These are runs of 6 systems, one row a step. Runs of the same system follow the same rule from any start.
seq 1, J387, 8 rows:
[[-17 -12   5   1  -6  11  -4   2   2 -17   9  -1  34  -8  14 -11   4 -16]
 [  3 -21  -7 -16  -9  13  -8  -4   5 -15   4   7  14  25  -5 -14  15  -4]
 [  9 -11  -7  16   7  17  -2  14  -5 -10   5  11  27   3  -8 -22   6   0]
 [ 28 -12  -9   6  13   8  -9  -2  -4   4   2 -13  15  20  -5  -7  14 -10]
 [ 22 -11 -27   8  16  14  -8  11  -4   6   1   0  -7  -3 -13 -10  -9  -2]
 [ 34  -2  -8  16   6  10  -2  -3   0  15  -4  -5  -1  -3  -8  17  -5  12]
 [  8  10 -10  11  13   6 -11   2   7  33  -6  -5 -17   2   7   7 -16   2]
 [ -2   1  -5   0  -4   8  -6   0   1  14 -15 -15 -14 -19   8  26 -19   5]]
seq 2, J30:
[[-15 -21   0 -27 -20   5  -2  -3  -1 -30   0  -2  10   4   1  -2  12 -10]
 [  4  -2   7  -4 -14   9  12   5   6  -9   1  26  11  27 -13 -17  19  -1]
 [  8  -4   1  10  12  -3   1   4  -8  -9  10  -8  29  11   0 -22  21 -25]
 [ 24 -17 -22 -16  10  -2  -6  -5  -3  -6   5 -10 -12  19 -14  -7  12 -18]
 [ 35 -10 -19  15   7  15   4   5   2   1  11  18   0  -4 -22  -5  -4   5]
 [ 26   4  -5  24  24   5 -12 -10   6  28  11 -11  11   4   9   3  -7  -3]
 [  0 -11 -26  -7  18   6 -25  -2   0  14  -1 -17 -20 -11   7   3 -25   4]
 [  6  -6  -5   4 -12  23  -8   1   7  10 -15   9  -6 -14  -1  22 -22  35]]
seq 3, J30, 8 rows:
[[-26  -4  10  -7 -17  17 -10   0   9   5 -14  -7  14  -5  22  11  -8   1]
 [-31  -1   6 -16 -21  14  -1  14   3  -2 -22   5   0  10   8  -5   2  -2]
 [-14  -1  12  -3 -22   9  13  16  -5 -15 -18   1  18   5  -1  -3  18 -11]
 [ -2   5   6  -6  -9  -2  17  11  -4  -5 -10  -2   4  21  -5 -10  26 -32]
 [ 14  -6  -9  -3  -2  -3  19   8  -5 -15   6   1  -1   0 -16  -7  18 -37]
 [ 29  -2  -9   4   2  -1  15 -10  10   0  19   9  -3   5 -13   1   9 -29]
 [ 18  -5 -16   9  18   1  -2 -12  13   8  31   8   1  -7  -1  -6  -9 -22]
 [ 13 -15 -17  -4  11   9 -20 -22  17   7  25   2  -1  -6   7   6 -18   1]]
seq 4, J647, 8 rows:
[[ -7  27  18   7  -4 -17  14   1  -4  17 -16  -6 -23 -13   4  25  -7  10]
 [-23  25  21   4  -9 -19  17   0   0   3  -4   3 -14 -26   8  17 -11   4]
 [-22  19  29  -3 -16 -19  19 -12   7  -6   6   8   0 -15  10  15   0  -1]
 [-30  12  24  -6 -12 -18  15  -9   6 -17  16  15  11  -9  10  -5   4  -8]
 [-17  -2  17 -11 -11 -13   9 -14   5 -28  23  10  22  -2   6 -10  13 -14]
 [ -7  -9   5 -11  -1 -10   4 -10   3 -27  27  14  19  11  -4 -24  16 -13]
 [ 10 -17  -6  -3  10  -2  -5  -8  -2 -24  26   4  25  12  -6 -25  16 -11]
 [ 20 -21 -19  -5  19   0 -15  -7  -4 -13  20  -3  10  20 -10 -24  12  -4]]
seq 5, J409 (8 x 18):
[[  3 -22 -15 -11   6   6 -19 -13   5 -12  20   0   6  -6   2  -6 -11   8]
 [  5 -13  -4   2   0  15 -17  -6   7  -3   7  13  15  11   0  -8  -5  31]
 [ -6  -5  -1  11  13  13 -22   7  -5   6  -6  -9  25  10  11 -15  -2  16]
 [ -7 -10  -7  -5   3   9 -17  16 -17  -1 -25 -20   1   6   2  -2   0  17]
 [  7   5   1  11  -6  11   6  24 -16   2 -30  -1  -2   2 -12   3   4  19]
 [ 12  19   6  19   7  -2  12  17 -12  18 -23 -14  -3   5  -4   4  11 -11]
 [  5  12  -8  -1   6 -12  12   9  -9  11 -12 -16 -31 -11  -6  13  -2 -19]
 [ 14  12   1   2  -8 -10  21  -7   6   6   2   9 -26 -17 -12  26  -7  -4]]
seq 6, J389, 8 rows:
[[  7  10  19 -11 -17 -17  12 -16  -2  -1 -11  -9 -10   5  -1  30  12  12]
 [-21  24  15  12   8 -16  15  12  -3   1   5  18  -4  -5  -1 -19  -2  -1]
 [ -1   0  10  -9  -8 -17  11 -14  -3 -14   5 -17   2 -17   5  20   8 -20]
 [ -4   6   3  -8  -1 -15  11  -6   7  -8  20  28 -15   7 -11 -14   1   2]
 [  9   1  11  16   5  -7   4 -14   4  -7  21  -1  26 -13   7   3   4 -10]
 [ -6  -6  -5 -18  11 -13 -12 -15   6  -4  18  -3  -6  18   5 -15   3 -10]
 [  5 -16  -6   2   3   4  -8  -4  -3 -21  16   7  17 -13  -5  -6  -5  17]
 [ 14  -3   7   1   6  -1 -13 -12   1   6   2  -7  13  28   3  -4  13  15]]
seq 7, J387:
[[ -1  -9  -3 -11 -18  -3  14  -5   2 -25  11  12  -7 -29 -10  15  -7  -2]
 [  0  15  21   7  -4  -9   9 -16  17   6  20  26  10  13   3  -3   5   9]
 [-23  -3   1  -3  13  -8 -13  -8   3  -3  18 -14  15  -7  22 -13  -4 -22]
 [ -2 -28 -11 -26 -12   6 -12 -11   2 -28   7   3   1   0  -6   0  -2  14]
 [  2   3  12  18   2   8  -2   5   0  -4   4  24  25  10  -5 -19   4  32]
 [  0  -2   1   5  21  -3 -18   1 -10   7  -5 -30  20  19  13 -14  14 -13]
 [  9 -23 -29 -17   3  10 -10  14 -15 -17 -11  -8 -18  -3 -18  -8  -4   3]
 [ 32   9   6  25   0   6  14   9  -8   4  -9  15   6   2 -21   6   6  29]]
seq 8, J290 (8 x 18):
[[-39  13  12 -22 -17  -6  10   1  12   2  -5   8 -14   9  12  -4   3 -24]
 [-23   0  12   4 -16   3  16   3   6 -20  12  12  21 -30   9   0  -3 -21]
 [-11   1  12 -10 -11  -3   9 -10  15  -6  17  13  16  22   6 -14  20 -32]
 [-12 -16 -12  -3   6   4  -2   4  -1 -25  24   6  18 -11   0 -28   1 -26]
 [ 22 -22 -10  -8  -6  10  -1 -14   9 -18  20  11  19  16 -10  -9  16 -13]
 [ 15 -14 -19   9  21  11 -14   6  -1  -3  18  12  11  12 -11 -32   1   3]
 [ 34 -24 -21   3  13  14 -20  -6  -4   0   3 -16  11  10  -6   0   2   4]
 [ 21 -12 -22  -2  10  15 -17   8  -5   8 -11   4 -16  17 -17  -7  -7  28]]
seq 9, J290 (8 x 18):
[[ -3  23   9  15   5   1   3  -1  14  30  -2  18 -15  -1   5   7 -16  14]
 [-19   8   7   1   3  -2 -13  -9   7  18  -5 -23  -1 -13  27  18 -15  -6]
 [-31  -2   8 -25 -26   4  -2  -4  10  -6 -10   7 -13  -5  10  13 -10   8]
 [-22  12  26  12 -16   8  12   4   7  -4  -2  20  25  -6  10  -2   3   8]
 [-24   5  15  -5  -2  -6   0   2  -1  -4  -3 -16  22  15  18 -12  19 -28]
 [-15 -15  -6 -21 -14  -1  11  10  -9 -37   2   0   2  -9 -10 -10  11 -22]
 [ 20   1   5  11  -9   2  25   1   4 -16  14  28  16   6 -20 -12  19 -12]
 [ 16   1 -13  12  29  -7  -2   1  -2   5  22  -6   8  10  -2 -25  10 -33]]
seq 10, J389:
[[ 16   5  16  22  -6   8   1   0  -5   3 -10   6  22  -2  -3  12   2  38]
 [-17  16  11   1  13 -11  -9   9  -9  18 -17 -23  -1  21  14 -11  11 -10]
 [-15 -10 -10 -17 -10  -4   6  16 -17 -27 -14  -9 -18 -25 -11   4  -6   2]
 [ 25  14  15  10 -15  -4  23  -4   2   4  -7  19  -8   9 -18  19  10  21]
 [ -9  27  12  23  21 -14  10   9  -1  20   4  -7   4  -3  12 -12   4 -28]
 [-10 -11 -16 -27  -4 -14   0  -9   0 -16   9 -14 -27 -23   0  12  -9 -24]
 [ 15   2   4   5 -10   2  11 -15  16  -3  21  40  -6  -5 -14   7 -10  27]
 [ -3  13  19  21  15  -4  -8 -14  12  22  16  -8  31   7  27  -4   3 -13]]
seq 11, J647:
[[ -2 -11 -10 -18   2  -6  -6  -7  -2  -9   5 -14  -9  -2   3   2   1 -15]
 [ 12  -7  -7   1  -3   6   4   0   3  -8   8  20  -4  -3 -15  -3  -4  14]
 [ 10   7   7  17  11   4  -3   0   3  16   2  -4  16  14   6  -6   6  -3]
 [-10  -7 -12 -14   9  -4 -15  -3  -4   2  -1 -19 -12  -2   8  -1  -7 -10]
 [ 11  -9  -7  -4 -10   8   0  -2   1  -8  -1  12  -7  -8 -11  10  -9  24]
 [  3  14  12  19   5   7   1   6   2  18  -9   5  13  16   3  -6   5   8]
 [-15  -1  -3  -9   5  -4  -9   4  -8   2 -11 -27  -5  -6  12   3  -2 -15]
 [  3  -7  -5 -14 -17   2   9   0   0 -14  -5  12 -18  -9 -15  13  -5  15]]
seq 12, J409:
[[-18  20  10   8  -8   7   3  17   1  20 -25  11 -20  -5   2   9 -18  28]
 [-15  25  29  14 -10  -3  11   5  -1  18 -23 -14   8  -8  19  22   2  -5]
 [-32  18  11 -18 -14 -14  14   9  -1   6 -19  -7 -26   0   6   6   2 -23]
 [ -9   9  15  -5 -28  -7  33   2   2 -17  -3  11  -6 -23  -7  19   6 -20]
 [  0  12  16  -6 -12 -14  26 -12  14  -3  16  16   1  15  -2  -2  20 -37]
 [ -8 -10  -9 -15   2 -12   7 -11   8 -19  33   3  -1 -13   1 -11   2 -43]
 [ 14 -23 -10 -23 -12   0   0 -25  15 -26  30  18   3   3 -11  -1   3  -3]
 [  9 -14  -6   6  10  10 -11 -12  14  -9  35  25  28  11  -1 -26   0   4]]

Name the system that made each run.
seq 13 (2 x 18):
[[-12  -4 -12   6 -11  27   4  26  -4   5 -24  -2  -7 -28   1  12 -19  -5]
 [  9   9  14  -2 -26  13  13   0  10  15 -25   5  -3  17  -2  24  11   0]]
 => J387
seq 14:
[[ -2  -7   8   4   1   0  -7 -10   1  -9   9  -9  26  -8  12   2   2  -2]
 [ -8  -5  -6 -18   0   0 -11  -4   4   2  -1   3 -12  21   1 -10   1   5]]
 => J30
seq 15, 2 rows:
[[  9 -13 -19  -7  -5   5   6  19 -18 -21 -14   3 -18 -14 -25   1  -3  12]
 [ 26  23  16  25   3  -8  17   2  -4  13  -6  11   2  12 -12   6  13  15]]
 => J387
seq 16, 2 rows:
[[  5 -30 -24  -9   6  18 -22 -10   8 -10  18  -8  12 -11   7  -3 -13  -7]
 [ 12 -20 -11  -8  -9  26 -14  -6  13   0   3  22   6  23  -7  -7  -3  24]]
 => J290
seq 17 (2 x 18):
[[ -4   9   7   9   9   0   0  15  -8   7 -10  -4  12  24   1 -22  17  -7]
 [  3 -12 -13  -9   1  -1   3  13 -19 -19 -11 -20  -4 -10  -9  -1   8 -16]]
 => J389
seq 18 (2 x 18):
[[ -3  -7  -3   7  12  -5  -2   6 -14 -15   6 -21  18 -19   5  -7   4 -16]
 [ 13  -9  -6 -21 -13  -5   7  -8   1 -14   3   7 -13  17 -15   1  14  -6]]
 => J290
seq 19 (2 x 18):
[[-22   1   3  11  12   7 -16  16  -9  -2  -6   1  17   0   8 -24  -7  24]
 [  6 -11   8  -9 -12   5  -5  -2 -11 -10 -21 -26  18  13   4  15  20   3]]
 => J290
seq 20 (2 x 18):
[[ 24 -21 -13 -17 -10  14  -9 -17  11   2   1  -8  -3  14  -2  18   5 -11]
 [  0   0  -9  18   2  23  -1  12  10   9   5  28   2 -11  -4 -11 -19  11]]
 => J387
seq 21, 2 rows:
[[-16  10   5   7  -1   3   4  20  -9   3 -18   0  -2  -4   0  -7  -2   7]
 [  0   5   7  -5 -13  -3  12   5  -7  -2 -19 -10  -9  -4  -2  17   7  -5]]
 => J389
seq 22 (2 x 18):
[[ 29  -2   3  -6  -2 -12   3 -14  -8   2  -9 -25  -5  16  -5  22  20  -7]
 [ -3  10 -13  11  22  -9   3  19 -10   3   6  14 -18  -5 -13 -26  -8   3]]
 => J389
seq 23:
[[  2  10   3  -3   5 -10   5   3  -2   6  -4   6 -13  25  -9 -12  12   1]
 [  1   4  -2  10  10  -9   8   9 -13  -8   1 -11   2 -19  -3  -1   0 -14]]
 => J387
seq 24:
[[ 26 -21 -20   2   8   8 -10   0 -11 -13   2 -10   5 -11 -12   4  -4  12]
 [ 22   2  -7   9  17   3 -13  -1  -1  22  -6  -1  -6  22  -6  -4   0  21]]
 => J389
